One vector is turned by the same rotation once a tick. Each row is the vector after some number of ticks, and that number follows the row.
The counts run from 0 to 1027.
[164 114 121 179 180 146 118 135 134 117 126 175 151 163 170 175  94 157
 101 102 141  93  99 116 100 122 125 131 113 111 138 111 147 122 136 128
 187  84 116 140  91 106 124 110 139 146] : 375
[129 127  89 143 135 160 144 120 150 129 125 169 168 169  93 157 141 131
 159 118 109 155  92 114 111 112 135 185 124 101 129  81 138 125 113  87
 145 139 119  98  74 134 137 181 146 165] : 856
[143 139  99 117 163 120 147 132 107 111 150 122 156 110 133 137 130 147
 127 170  70 109 158 115 141 135 147 156 138 114 174 163 101 167 178  62
 126 119 127 167  81 138 121 144 104 148] : 881
[173 158  90 153 188 154 131 108 126 136  85 148 174 146 121 147 123 196
 137 135 125 126 134  85 101 139 122 149 118 105 130 126 127 130 121 115
 152 131 137 103  85 105 130 152 130 186] : 779
[ 75 123 153 127 177 133 115 150 158 110 142 148 122 109 144 131 156  99
 116 135  59 164 147 158 145 128 165 150 112 117 156 101 165 162 126 109
 159 139 103 136  82 162 104 175 148 117] : 5
[154 169 111 161 180 126 127 126 113 136  92 102 160 124 156 162 121 199
 124 164  79  90 164 107 139 138 128 107 132 123 154 150  97 139 136 106
 129 118 158 144  81 130 132 103 126 178] : 1024
[106  90 162 166 191 144 120 133 160 102 144 173 169 148 152 122 136 164
 121 105 118 132 109 120  88 102 118 109 112  92 163  85 119 148 136 115
 159 139 109 150  87 137 126 135 164 134] : 435
[129 108 133 165 199 112 102 139 135 121 110 132  95 150 166 151 109 109
 135 137  95 116 180 123 145 133 153 138 136 163 147 108 165 137 122 130
 194 111 142 114  78 119 126 152 163 155] : 475
[130 194 103 153 116 140 127 145 134 145 123 104 164 136 152 196 125 147
 113 149  61 123 130 149 160 121 144 148 131 126 142 132 112 117 126 101
  99 118 155 125  80 170 128 101 127 165] : 348
[135 126  92 152 163 133 127 103 114 128 119 119 137 134 102 121 142 136
 171 153  65 143 156 116 165 131 143 166 142 123 158  99 123 138 131  94
 147 141 140 115  54 131 140 177 151 175] : 678
[132 164 147 143 192 157 134 146 124 117  91 129 178 115 136 132 147 205
 118 129 112 138 116 104 116 132 150 103  95  84 131 145 118 174 125 106
 144 118  94 127  92 107 140 141 111 141] : 175
[124 172 108 118 110 163 146 172 140 127 104 134 204 142 107 163 137 150
 119 127 109 176 110 115 113 112 156 161 113  91 137 138 118 152 138  84
 101 153 103 109  93 144 126 165 114 145] : 247
[151 109  98 167 105 152 137 195 103 115 110 113 174 174 132 172  96 124
 121 117 141 143 145 104 131  87 156 141 133 136 154 151 103 162 159  86
 132 141 104 107  87 110 153 147 136 137] : 585
[137 111 104 184 160 141 100 119 142 141 107 130 161 175 130 142 115 152
 142 125 108 131 152 113 111 113 116 134 140 123 179  90 123 114 128 127
 150 177 149 102  78 129 131 159 188 186] : 363
[114 128 133 116 221 122 133 119 146 108 112 153 116 121 126 114 144 135
 153 158  81 137 158 105 132 148 155 155 123 119 133 118 155 168 121 107
 177 113 116 125  82 120 118 192 131 156] : 535
[106 193 154 125 183 121 137 158 167 142  92 117 143 136 140 166 144 164
 139 163  63 136 165 112 133 121 146 117 121 128 124 140 131 151 110 109
 115 135 152 129  80 166 117 138 129 172] : 746
[133 108 149 149 152 137 126 197 139 110 128 142 182 156 168 164  95 155
  80 114 141 125 144 102  80  92 130 108 128 117 165 157 109 163 171  99
 133 147 105 149 113 129 124 130 134 120] : 977
[107 147 128 173 107 173 124 167 142 133 105 125 189 148 123 169 144 149
 114 104 108 183 106 146 120  94 153 137 110  98 148  90 122 134 114 111
 120 173 115  92  74 153 145 145 161 141] : 574
[ 94 142 156 152 190 136 124 173 142 118  82 124 109 135 148 150 144 132
 142 138  94 159 156 128 159 116 181 120 106 132 114 111 158 170  95 130
 166 117 110 101  78 134 141 158 146 137] : 1002
[157 119 114 169 197 119 103 120 116 124 120 124 124 141 174 160  87 145
 111 153 100  82 180 110 122 144 125 129 142 145 168 132 136 127 151 127
 181 109 154 146  81 116 109 125 152 163] : 553
[137 155 102 134 115 162 155 162 106 110 126 136 192 118 127 167 133 149
 113 120 100 151  76 138 141 117 166 157 103  88 135 139 120 162 144  73
 123 100  85 135  85 127 147 134  98 118] : 989
[117 104 140 176 217 123 115 105 140 114 120 125 115 144 148 123 135 140
 157 140  81 116 167 121 146 130 139 119 134 132 157  85 136 141 116 125
 185 125 146 125  64 121 137 153 167 166] : 78
[180 137  59 145 118 158 143 130 113 126 127 159 191 159 115 179  98 138
 123 128 128 124 102 100 106 124 126 189 134 113 149 138 129 119 154  91
 140 122 129 114  89 114 126 152 122 159] : 381
[103 127 114 168 128 139 138 123 149 130 135 126 186 157 121 153 140 150
 144 130  74 144 117 137 132  91 116 138 137 106 172  87  90 120 132  86
 107 174 142 135  70 166 142 138 162 167] : 893
[136 148 100 133  98 159 139 188 115 120 138 144 164 133 148 196 105 104
  92 120 103 144  97 150 147 115 177 169 113 118 135 152 142 150 148  87
 139  92  94 128  92 139 131 136 103 109] : 592
[ 97 109 123 148 113 135 120 165 150 123 155 153 127 152 139 183 118  66
 118 124  87 163 132 156 153 105 164 171 130 142 149  98 155 132 137  99
 153 128 124 115  74 158 127 160 159 122] : 403
[126 155  88 109 155 133 119 112 127 137 148 130 155 106 122 137 133 125
 119 165  64 138 157 121 128 158 132 185 142 109 183 136 135 130 162  93
 134 149 144 134  85 159  91 184 133 156] : 885
[119  72 128 144 156 119 142 164 111  94 153 129 140 132 157 138 113 108
 129 137  85 117 165 131 147  92 159 135 137 129 172 130 120 177 179  69
 156 116 101 167  79 129 146 142 136 117] : 406
[135 132 103 113 148 139 163 140 131 108 167 167 167 135 137 162 127 119
 129 139  88 112  97 120 132 114 152 170 122 109 141 141 126 153 165  63
 143  75 110 171  78 133 128 133  96 122] : 61
[142 172 128 139 165 126 126 183 125 128  97 107 120 144 175 193  98 133
 106 153  85 112 181 111 149 128 165 123 129 155 123 175 142 157 140 114
 145  98 142 129  93 132 124 125 116 151] : 271
[ 88  79 147 150 193 123 123 116 150 100 172 157 135 124 149 115 140 115
 127 132  77 132 134 141 123 112 130 133 131 108 178  87 132 149 137  99
 164 129 119 167  73 152 122 154 161 130] : 684
